rotation steps, each row followed by its count of steps:
The counts run from 0 to 708.
[-1.90  0.21  0.64  1.61 -0.13 -1.98 -2.51  1.05 -0.89  1.11  0.02 -1.01
 -0.82  1.15 -0.73  2.13 -0.16 -0.21 -2.01  2.36  0.46 -0.19  2.80  0.17
 -0.52 -1.14  1.12  0.91 -0.84  0.83 -2.42 -0.97  1.23  1.14  0.10 -0.28
 -1.17  0.56 -0.21  1.24 -1.75 -0.03 -2.03 -0.37 -2.67 -1.64  0.52  2.09
  3.49  2.42 -1.23 -2.20  1.68  0.68 -2.00  2.16  0.39  1.06  2.15  3.20
 -0.26  0.60  0.57 -0.67  1.01 -1.45  2.03  0.81 -1.92  1.60  1.10]	658
[-3.48 -0.84  0.31  0.30  0.89 -1.91 -1.69  1.42  1.18  0.64 -0.45  0.82
 -0.26  0.17 -0.14  2.26 -1.34  1.08 -0.68  2.38  0.00  0.03  3.37  1.71
  0.78  0.24  0.76  0.80  0.08 -0.48 -2.52  0.90  1.69  0.67  0.11 -2.01
  0.21 -0.67 -0.44  0.63 -0.18  0.14 -0.80 -1.73 -2.46 -2.10  1.92  1.59
  1.76  1.85 -2.17 -1.45  2.40  1.26 -2.29  2.50 -1.27 -0.10  1.39  1.80
  0.71  0.66  1.13 -1.20  1.77 -1.86  2.97  0.28 -1.91  0.28  0.35]	240
[-1.90  0.14 -0.63  2.24  0.11  0.21 -2.06  0.82  1.32 -0.69 -1.04  0.12
 -0.50 -0.05  0.12  1.84 -0.90  1.36 -1.84  2.53 -0.39  1.51  4.00  0.45
 -0.28 -0.54  2.27  0.48 -0.74 -1.43 -1.24  0.95  2.09  1.06 -1.13 -3.18
 -0.90  0.35 -2.15  0.14  0.22  0.87 -0.84 -0.96 -3.04 -0.94  0.69  0.86
  0.83  1.63 -1.87 -1.41  1.89  1.28 -3.32  2.78 -0.77 -0.07  3.24  1.67
  0.10  0.32  0.55  0.04  0.20 -0.76  1.31  0.31 -1.53  1.09  1.51]	48
[-1.78  0.21 -0.46  2.66 -0.40 -1.17 -2.92 -0.47 -1.16 -2.31 -0.44 -1.16
 -0.45  0.76  0.23  0.11 -0.70  1.49 -1.24  1.46 -0.09 -0.31  2.40  0.80
 -1.99  0.61  1.00  0.45 -0.19  1.22 -1.68  1.30  2.76  0.29  1.55 -4.09
 -2.44  0.95  1.15 -1.13 -0.27  0.04 -1.17 -2.27 -3.50 -2.49 -0.18  0.65
  0.49 -1.11 -2.03 -0.31  0.55  1.30 -2.38  0.69  0.31  0.48  2.55  1.79
  0.15 -0.59  0.62 -0.69 -0.17 -1.51  1.38 -0.62  2.12 -0.29  1.54]	449
[-2.08  0.29  1.08  2.30  0.07 -1.91 -2.20 -0.45 -0.97 -0.61 -0.03 -0.97
 -0.90  0.35  0.12  1.21 -0.75  1.63  0.44  1.95 -0.73 -0.56  1.74  0.88
 -1.21  0.43 -0.05  0.97  0.59  1.38 -1.71  0.21  2.43  0.70  1.36 -4.00
 -2.77 -0.22  0.90 -0.49 -0.35 -0.02 -1.74 -3.45 -3.50 -2.83  0.18 -0.09
  0.36 -0.71 -1.61 -1.56  0.95  1.41 -2.71  0.46  0.71  0.57  3.04  2.05
 -0.02  0.16 -0.57 -0.90  0.13 -1.93  2.03 -1.03  1.35  0.08  0.46]	668
[-3.53 -0.86 -0.80  0.78  0.98 -1.61 -2.34  1.31  0.43 -0.70 -1.01  0.85
  0.21  0.22  0.15  1.50 -1.34  1.06 -2.02  2.30  1.02 -0.68  3.47  2.28
  0.20  0.43  1.55  0.51 -0.79  0.42 -2.86  1.66  1.85  0.43  0.82 -1.92
  1.24  0.81  0.30  0.68 -0.15  0.43 -0.49 -0.79 -2.52 -1.97  1.71  2.27
  1.76  2.01 -2.50 -0.20  1.07  0.86 -1.83  2.80 -1.17 -0.48  0.85  0.85
  0.90  0.03  2.22 -1.12  1.70 -1.68  2.26  0.40 -0.83 -0.12  0.96]	685
[-1.41  1.04  1.51  3.10 -0.52 -2.29 -3.94  0.35 -1.95  0.20 -0.14 -1.25
 -1.21  0.67 -0.39  1.51  0.20  0.29 -1.81  1.99  1.29 -0.63  1.83  0.27
 -1.46 -0.70  0.89  0.93 -1.13  1.87 -2.39 -0.66  1.39  1.44  1.20 -0.22
 -1.86  0.37  0.61  0.02 -1.73  0.81 -1.75  0.32 -3.33 -1.51  0.13  1.67
  3.04  1.52 -1.14 -2.27  0.31  0.23 -2.01  0.59  0.07  1.11  3.20  2.10
 -0.57  0.71 -0.05 -0.77 -0.07 -1.10  2.08  0.21 -0.14  1.23  0.46]	478
[-3.14  0.08 -0.20  1.59  0.85  0.60 -2.60 -0.18  0.13 -2.40 -1.14  0.32
  0.55  0.29  0.86  1.05 -1.74  2.11 -1.22  1.91 -0.30 -0.80  2.26  2.42
 -0.05  0.52  1.65  0.62  0.03  1.25 -1.71  2.16  2.98  0.95  0.10 -4.53
 -1.40  1.13  0.11  0.81  1.16  0.68 -1.45 -2.22 -2.92 -1.83  0.94  1.30
 -0.34  0.78 -2.17 -0.57  0.69  1.17 -2.67  1.10 -0.57  0.40  1.50 -0.05
  0.99 -0.25  0.60 -0.95 -0.54 -1.67  1.82 -0.24 -0.53 -0.35  1.48]	342
[-3.08  0.10  0.08  2.47  0.79 -2.57 -3.27  0.96 -1.16 -0.72 -0.97  0.50
 -0.18 -0.45  0.48  1.24 -1.13  1.34 -1.32  2.20  1.30 -1.34  2.47  2.12
 -0.40  1.20  1.06  0.63 -0.92  2.03 -2.87  1.47  1.70  0.79  1.78 -1.94
  0.90  1.03  1.09 -0.19 -0.04  0.67 -0.86 -1.06 -3.52 -2.22  1.80  1.45
  1.39  1.26 -2.18  0.02 -0.31  0.68 -1.78  1.79 -1.17 -1.22  2.04 -0.06
  0.41 -0.20  1.51 -1.32  1.12 -1.17  2.10 -0.69  1.23  0.17 -0.20]	412
[-1.93  0.09 -0.30  1.62  0.29 -0.48 -3.09  0.04  0.55 -2.19 -0.64 -0.18
 -0.21  0.42 -0.18  0.45 -0.79  2.40 -1.07  1.36 -0.68 -1.44  3.14  1.79
 -0.86  1.01  1.29  0.79  0.27  1.47 -1.33  1.78  2.18  1.12  1.41 -4.42
 -1.61 -0.35  0.40  0.33  0.53  1.09 -0.97 -2.50 -3.50 -2.17  0.67  0.36
  0.99  0.66 -2.74 -0.31  0.68  1.33 -2.39  0.05 -0.55  0.11  2.70  1.55
  0.12 -0.36  0.74 -0.50 -0.41 -1.63  1.44  0.27  1.12 -1.45  1.57]	75
[-1.41 -0.51 -1.04  1.19  0.33 -0.35 -1.99  0.77  1.33 -1.14 -0.70 -0.26
 -0.30  0.74 -0.18  1.01 -0.55  1.72 -1.80  1.95 -1.08 -0.30  4.34  1.07
 -0.26 -0.15  1.91  1.27 -0.25 -0.01 -1.12  1.00  1.92  1.18  0.78 -3.16
 -0.68 -0.55 -0.87  1.28 -0.50  0.75 -0.78 -1.76 -2.85 -1.92  0.68  0.77
  1.92  1.89 -2.98 -0.44  2.01  1.59 -2.73  1.95 -0.07  0.24  2.51  3.33
 -0.13 -0.10  1.07  0.20  0.59 -1.17  0.85  1.52 -0.70 -0.65  2.45]	347
[-3.04  0.08  1.71  2.23  0.38 -2.86 -3.03 -0.48 -1.86 -0.18  0.02 -0.62
 -0.67  0.46  0.58  1.39 -0.90  0.88 -0.94  1.87  2.16 -0.76  1.58  1.15
 -1.62 -0.44  0.70  0.32 -0.13  1.57 -2.87  0.24  2.00 -0.08  2.35 -1.38
 -1.39  0.70  1.81 -1.28 -0.87  0.01 -1.32 -1.18 -3.51 -2.69  0.35  1.66
  1.02 -0.62 -1.28 -1.89  0.03  0.13 -1.90  1.27  0.13  0.66  2.06  0.73
 -0.01  0.29  0.10 -1.77  1.01 -1.81  3.35 -0.57  0.95  0.77 -0.08]	404
[-2.22  0.26  0.34  2.56 -0.52 -1.48 -2.47  0.67 -0.91 -0.38 -0.70 -1.28
 -1.07  1.33  0.42  1.49 -0.60 -0.48 -1.58  2.60 -0.22  1.48  0.98  0.20
 -0.81 -0.54  0.38  1.17 -0.87  0.16 -2.91 -0.11  2.65  0.99 -0.66 -0.98
 -2.77  0.82  0.15  0.58 -1.42 -0.25 -1.82 -0.05 -1.71 -1.39  0.11  2.58
  2.27  0.90 -1.13 -2.34  1.99  0.88 -2.78  1.95  0.29  1.78  1.66  2.89
  1.00  1.19  0.85 -1.03  0.26 -1.67  2.25 -0.01 -2.42  1.76  0.87]	244
[-2.81  0.82  2.49  2.42 -0.05 -0.77 -3.39 -0.81 -1.14 -0.66 -0.24 -0.58
 -0.69  0.36  0.11  1.82 -0.84  1.15 -0.82  1.95  1.30  0.11  0.89  0.86
 -1.17 -0.77  0.87  0.28  0.22  0.78 -2.23  0.27  2.44  0.64 -0.01 -1.86
 -3.41  0.42  0.41 -0.80 -0.37  0.57 -1.97 -0.77 -3.09 -1.53 -0.19  1.83
  0.56  0.06 -0.50 -3.28  0.71  0.24 -2.59  0.19 -0.16  1.88  2.58  0.57
  0.22  0.90 -0.91 -1.65 -1.02 -1.89  3.47 -0.60 -1.37  1.37  0.19]	476
[-2.82 -0.89 -0.34  0.30  0.49  0.22 -1.68 -0.76  1.10 -1.46 -0.20 -0.18
  0.37  1.11  0.20  1.29 -1.47  1.82 -1.52  1.74  0.18  0.01  3.56  1.25
 -0.84 -1.03  2.08  0.30  0.85 -0.56 -1.53  1.22  2.79 -0.29  0.45 -4.00
 -1.73  0.16 -0.21  0.15  0.03 -0.18 -1.03 -2.46 -2.66 -2.34  0.07  1.39
  0.15 -0.11 -2.05 -1.33  2.03  1.07 -2.67  2.19  0.33  1.07  1.22  2.14
  0.67 -0.23  0.38 -1.10  0.60 -2.06  2.44  0.75 -1.17 -0.45  2.36]	575
[-2.49  0.31  1.59  1.24  0.09 -1.39 -3.02 -0.53 -0.64 -0.48  0.31 -0.37
 -0.50  0.36 -1.00  1.34 -0.86  2.00 -0.06  1.32  0.30 -1.80  2.70  1.35
 -1.00  0.54  0.58  0.42  0.94  1.69 -1.46  0.73  1.86  0.65  1.29 -3.71
 -2.50 -0.50  0.98 -0.57  0.03  0.56 -1.73 -3.04 -4.00 -2.55  0.28  0.42
  0.76  0.21 -1.52 -1.76  0.76  0.96 -1.82 -0.76 -0.41  0.65  2.97  1.25
 -0.39 -0.03 -0.74 -1.27 -0.34 -2.11  2.67 -0.60  1.05 -0.38  0.56]	255
[-2.70 -0.59 -0.63 -0.10  0.73 -0.79 -1.75  0.87  1.10 -0.21 -0.11  0.31
 -0.05  0.82 -0.91  1.79 -1.19  1.39 -1.32  2.04 -0.89 -1.08  4.15  1.49
  0.55  0.14  1.16  0.93  0.16  0.26 -1.59  0.99  1.63  0.89  0.11 -3.30
 -0.40 -0.29 -0.56  1.58 -0.25 -0.01 -1.33 -2.74 -2.66 -2.12  1.33  1.26
  1.90  2.13 -2.47 -0.76  2.38  1.69 -1.94  1.74 -0.53  0.43  1.50  2.72
  0.30 -0.09  0.93 -0.66  1.14 -1.83  1.73  0.77 -1.50 -0.40  1.88]	387
[-2.13  1.09  1.00  3.58  0.17 -0.24 -3.88 -0.77 -1.59 -2.17 -1.22 -0.47
 -0.31  0.14  1.18  0.90 -0.75  1.51 -1.83  1.75  1.20 -0.42  0.81  1.59
 -1.60 -0.01  1.60  0.57 -0.77  2.17 -2.38  1.20  2.91  1.21  1.01 -2.29
 -2.33  1.56  0.68 -0.54  0.21  1.08 -1.45 -0.30 -3.41 -1.24  0.03  1.78
  0.40  0.47 -1.32 -1.55 -0.58  0.24 -2.69  0.39 -0.02  0.89  2.55 -0.47
  0.39  0.20  0.17 -1.08 -1.39 -1.36  2.11 -0.34  0.10  0.61  0.79]	523
[-2.03  0.33  0.61  2.06 -0.06 -3.45 -3.82  0.76 -1.23 -0.22 -0.09 -0.36
 -1.16  0.47 -0.95  0.93 -0.32  1.09 -1.11  1.65  0.97 -1.51  2.60  1.16
 -1.08  1.13  0.15  0.62 -0.61  1.88 -2.68  0.74  1.21  0.78  2.38 -1.39
 -0.51 -0.69  1.73 -0.59 -1.05  0.76 -0.89 -0.92 -3.52 -2.56  1.04  1.13
  2.84  0.79 -2.24 -0.69  0.50  0.57 -1.21  0.25 -0.95 -0.11  2.56  1.85
 -0.15  0.12  1.22 -1.15  0.92 -1.59  2.38 -0.35  1.67 -0.35 -0.10]	106
[-2.98  1.12  2.06  2.53 -0.01 -0.90 -3.16  0.19 -0.94 -0.08 -0.44 -0.25
 -0.83 -0.22 -0.13  2.14 -1.05  1.16  0.11  2.26 -0.26 -0.15  0.96  1.11
 -0.20  0.41  0.01  0.45 -0.03  1.02 -2.15  0.48  2.38  1.43 -0.96 -2.98
 -2.98  0.25  0.00 -0.29  0.41  0.38 -2.13 -1.87 -3.26 -1.53  0.75  1.21
  0.16  0.73 -0.69 -2.78  0.99  0.97 -2.70 -0.15 -0.82  1.04  3.00  0.13
  0.48  0.96 -0.91 -1.31 -1.00 -1.72  2.93 -1.61 -1.08  1.34 -0.48]	515
[-2.91 -0.71 -0.23  1.03  0.99 -0.85 -2.78  0.78  1.74 -1.32 -1.26  0.90
 -0.11  0.11  0.48  1.16 -1.10  2.17 -1.48  1.97  0.40 -0.39  3.65  2.27
  0.28  0.60  1.85  0.97 -0.16  0.07 -2.11  2.18  2.00  1.03  1.04 -2.66
  0.46 -0.57 -0.29  0.39  0.34  1.46 -0.27 -0.99 -2.89 -1.74  1.60  1.22
  1.28  1.75 -3.10 -0.54  1.26  0.97 -2.59  1.71 -1.61 -0.58  1.76  1.01
  0.70  0.31  1.54 -0.77  0.90 -1.48  2.23  0.80 -0.81 -0.87  1.12]	646
[-2.85  0.44  0.05  2.53  0.70 -1.87 -3.20  1.24 -0.28 -0.97 -1.43  0.81
 -0.31 -0.92  0.59  1.38 -0.93  1.70 -1.26  2.24  0.61 -1.01  2.69  2.16
  0.12  1.45  1.18  0.70 -1.14  1.32 -2.50  1.92  1.79  1.39  0.98 -2.41
  0.96  0.50  0.30 -0.01  0.48  1.13 -0.59 -0.87 -3.44 -1.74  2.11  1.04
  1.03  1.91 -2.38 -0.25 -0.03  0.94 -2.26  1.44 -1.65 -1.33  2.57 -0.26
  0.30 -0.02  1.41 -0.81  0.60 -1.01  1.96 -0.62  0.56  0.17 -0.16]	639
[-2.64 -0.86 -1.25  1.47  0.37 -1.67 -2.56  0.00 -0.52 -1.92 -0.74 -0.42
  0.17  1.11  0.67  0.38 -1.12  1.04 -2.70  1.87  1.54 -0.36  3.29  1.57
 -1.43 -0.14  2.06  0.30 -0.84  0.76 -2.63  1.77  2.24 -0.31  2.03 -2.10
  0.02  1.30  1.05 -0.36 -0.72  0.01 -0.68 -0.62 -2.75 -2.28  0.59  2.19
  1.48 -0.13 -2.35 -0.01  0.57  0.43 -1.92  2.76 -0.04  0.11  1.04  1.71
  0.82 -0.59  2.18 -1.20  1.32 -1.64  2.05  0.72  0.49 -0.52  1.90]	5
[-1.73  1.39  0.56  3.84 -0.71 -1.30 -3.11  0.70 -1.48 -0.46 -0.65 -0.70
 -1.38 -0.32 -0.42  1.76 -0.48  0.79 -0.22  2.37 -0.68  0.34  1.73  0.15
 -0.89  0.94  0.24  0.45 -0.74  0.72 -1.68  0.31  2.11  1.38 -0.97 -3.52
 -2.67  0.84 -0.24 -0.95  0.28  0.14 -1.91 -1.89 -3.83 -1.48  0.63  0.46
  0.63  0.58 -0.87 -1.75  0.68  1.50 -2.70  0.25 -0.51 -0.05  4.12  1.00
 -0.08  0.31 -0.38 -0.47 -0.74 -0.99  1.55 -1.81  0.64  1.75 -0.15]	142
[-3.60 -0.04  0.98  0.43  0.44  0.44 -2.41 -0.33  0.28 -0.42 -0.01  0.03
  0.31  0.73 -0.46  2.24 -1.66  1.16 -1.39  2.11  0.90  0.02  2.69  1.13
 -0.25 -1.26  1.68  0.00  0.49 -0.51 -1.73  0.70  2.40  0.12 -1.16 -2.94
 -2.35  0.69 -0.73  0.10  0.13  0.08 -1.89 -1.31 -2.64 -1.47  0.22  2.20
  0.37  0.83 -0.77 -2.91  1.83  0.69 -2.28  1.37 -0.60  1.73  1.42  0.78
  0.62  0.46 -0.37 -1.70 -0.29 -2.03  3.35 -0.09 -2.89  0.93  1.29]	655
